Rotation paths and how fast each direction turns (degrees per step):
Each turn is a multiple of 5 degrees from 10 to 175, or 0.
Each row of a path follows its step; steps can be skipped.
Rotation 1:
step 0: [-49  -7  11 -33 -32   0  -9  -4 -21   8 -28  23 -47  54  56  47 -28   2
 -12  -6   2 -26 -17 -23  19 -17  34   2 -63 -79  38 -12  31  17 -14 -28
  29  45  40  17  15  22 -22  70 -42  10 -29 -16  21  20  10 -21 -19 -22]
step 3: [-80  -4  58   0   2  -3   4  27   5 -26  -5 -16 -52  36  34 -33  34  19
   4  17  31  24 -10 -21 -41  15 -44  51   4 -46  32   1   9  10 -18 -14
  -7  -7  17 -73 -27  57   1  42  15 -19  -8 -46  15 -37  39  18   5  39]
step 4: [-65  47  22 -36 -29  13  10 -79 -22   7 -39  22 -59  24   0  47 -35 -17
   3   2 -17 -42   2 -16 -23  32 -32 -17 -14 -32  -6   7  11 -37 -19   7
  42 -19  36 -10  29  28 -67 -44 -37 -20  -6 -29  -4  -7 -33 -31  23 -40]
step 5: [ 21  -1 -11  34 -23 -39 -13  -6  -5   4  -4 -35 -27  23  37   1   3 -11
  16 -27 -21   7   7 -24  58 -11  -5 -56 -72   8  40  25  32  13 -38  46
  50  10 -42 -25 -32 -13  19 -42 -18  35 -24 -21  24  74 -66  23  18 -28]
step 6: [-18  47  13  17  97 -30  -2  14  -9   7  56  26  11 -14  19 -27  29  31
 -14 -32   6  64  15 -10  58 -40 -27 -14   7 -44  27  10  31  14  -1  37
 -20  16  39   0 -47  16  -2  14   0 -43  -4 -40 -10 -30 -50  18 -35  27]
step 8: [-27 -30  19 -60 -47 -48   3  15 -16   0 -20  44 -58   9  46 -33  26 -11
  37  49 -17 -46   6  38 -29  18 -18  -9 -36 -31   0  20   9 -14  -2   6
  74 -40   1  -5  -4 -11 -20 -68  32  -4  -9 -42 -42  35 -11  -5 -12  -9]
step 9: [ 30   0  18   2  38 -25   6 -43   1  22  -8 -12  36  30  18  34 -17  -9
 -17 -58 -43  67 -35  71  27  24 -53   9   3 -47  33  40 -11  16 -21  -1
  42 -16   1 -26 -58  12 -10 -37  15  43  -3 -31  16  30 -48  -2   9 -44]
step 10: [-13   8  15  77  30 -18 -78 -23   7  -9  11  55 -49 -37  37 -12 -14  -9
 -33  16  -1  54  -7 -22  65  -8  41  43  12  -1  -2  18  12  53 -18  -1
  -4   6 -26   4  -8  67 -23  11 -49  -2 -23 -21   5 -12 -43  -1   1  26]
step 12: [ -21  -52    3  -90  -31  -27   22   16  -16   25  -24   38   -1    1
   21   27   15   35   -6   -7    0   24  -25    4   43    8   37  -27
  -37 -105   14  -15  -25  -15  -12  -20   28   -8  -27  -51    8  -41
   -6  -32   34   11   15    6   11  -12  -28  -40  -38  -30]
Speeds:
[  5  -2  15  -9   5  13   1   1 -16 -14  10   8  15  -3   1   0 -17  -2
   7   0  10  14   2   9   0  -6   0 -12   3   4  -3   0  -3  -1  -1  10
  14  -8 -20   5  -8  -4  -2  11  -1  -4   0  -4  18   6 -11   6  13  13]	95
[-13  13   3  -4   2  -5 -13  -6   7  10   0   6  -4  -1  -4   5  -4  -2
   6  10  18  11  -4  -6  10  16  -5  -3  11  10 -13  -3  -4   7  -5  11
   6  10  12   4   6   0  -8   2   9  19   9  14   6 -11  -3 -15  12   1]	120
[ -7  18   2   7   0  -4  -5  -2   2  -6   3  -3  -5   5  -2  12 -20   5
   7  -9 -10  -7   9  -6  14   9   4  -1   1   7  -2   2   5   3 -11  -2
  -2   2  -8 -10  -6  11  10  -1 -27 -11  -7  16   8  10  -8  -7 -12  -6]	65
[ -4   3  -5 -10 -14  10  12 -12 -23   0 -13  -6  -7   4   2  -1   3   5
  19   1   8  -1  -2  -6  -5  11   7  -4   7  -6   8  17  -3   6   4 -10
   7  -6  -3   9   0   2  13  11  11  -4  -4  -2 -11   4  -7 -21  -6  -8]	90
[  5  -2   6   1   0  -6   1  21  -4   2  -1  -5 -10   4 -15   5  -1  13
   5  11  10  19   7   0  -6  -5   4  -4 -12  -7  -8  10  -8   8   0   3
 -12 -20   4   0  -2  -5   5  -8  -7 -14   0  16  -9 -21  -1   2   4   1]	80
[ 11  -3  11   1  -8  12  11  -8   5   6 -12  -7   0  -5  -3  15  -6   5
 -15  -7   1  11  -9  -5  -2   2  10   3   3  -3  -5  -9   5   1  11  -2
 -15   8  -4  -3  -1 -10 -21 -10  10  -9  -8   7  12   4 -18  -6   2 -15]	145
[ 19  14   0  11   0  -7   9  -3  -3  -2  -4 -25   9  14  11   3  -8  -1
   7   0   0  -3 -14  10  -2   5  -7  -1  -2  -9  -7   4   8  13 -21  -3
  -1   6   4   0  12  -8   0   9   4  -3   1   2   4  -1  14  10  14  -1]	170
[  4   3 -11  -3   5   7  17   2   2  -9  -4  -8  -4   4  -7   9  -8   8
  13   0 -11   6   5  11  14   5  -4  16  -7  -4   8   4  -8   0  21   7
  11  16   7  -7   4   2  -8  -5   3   0   6  -4   8 -12   2  -2 -11  23]	130
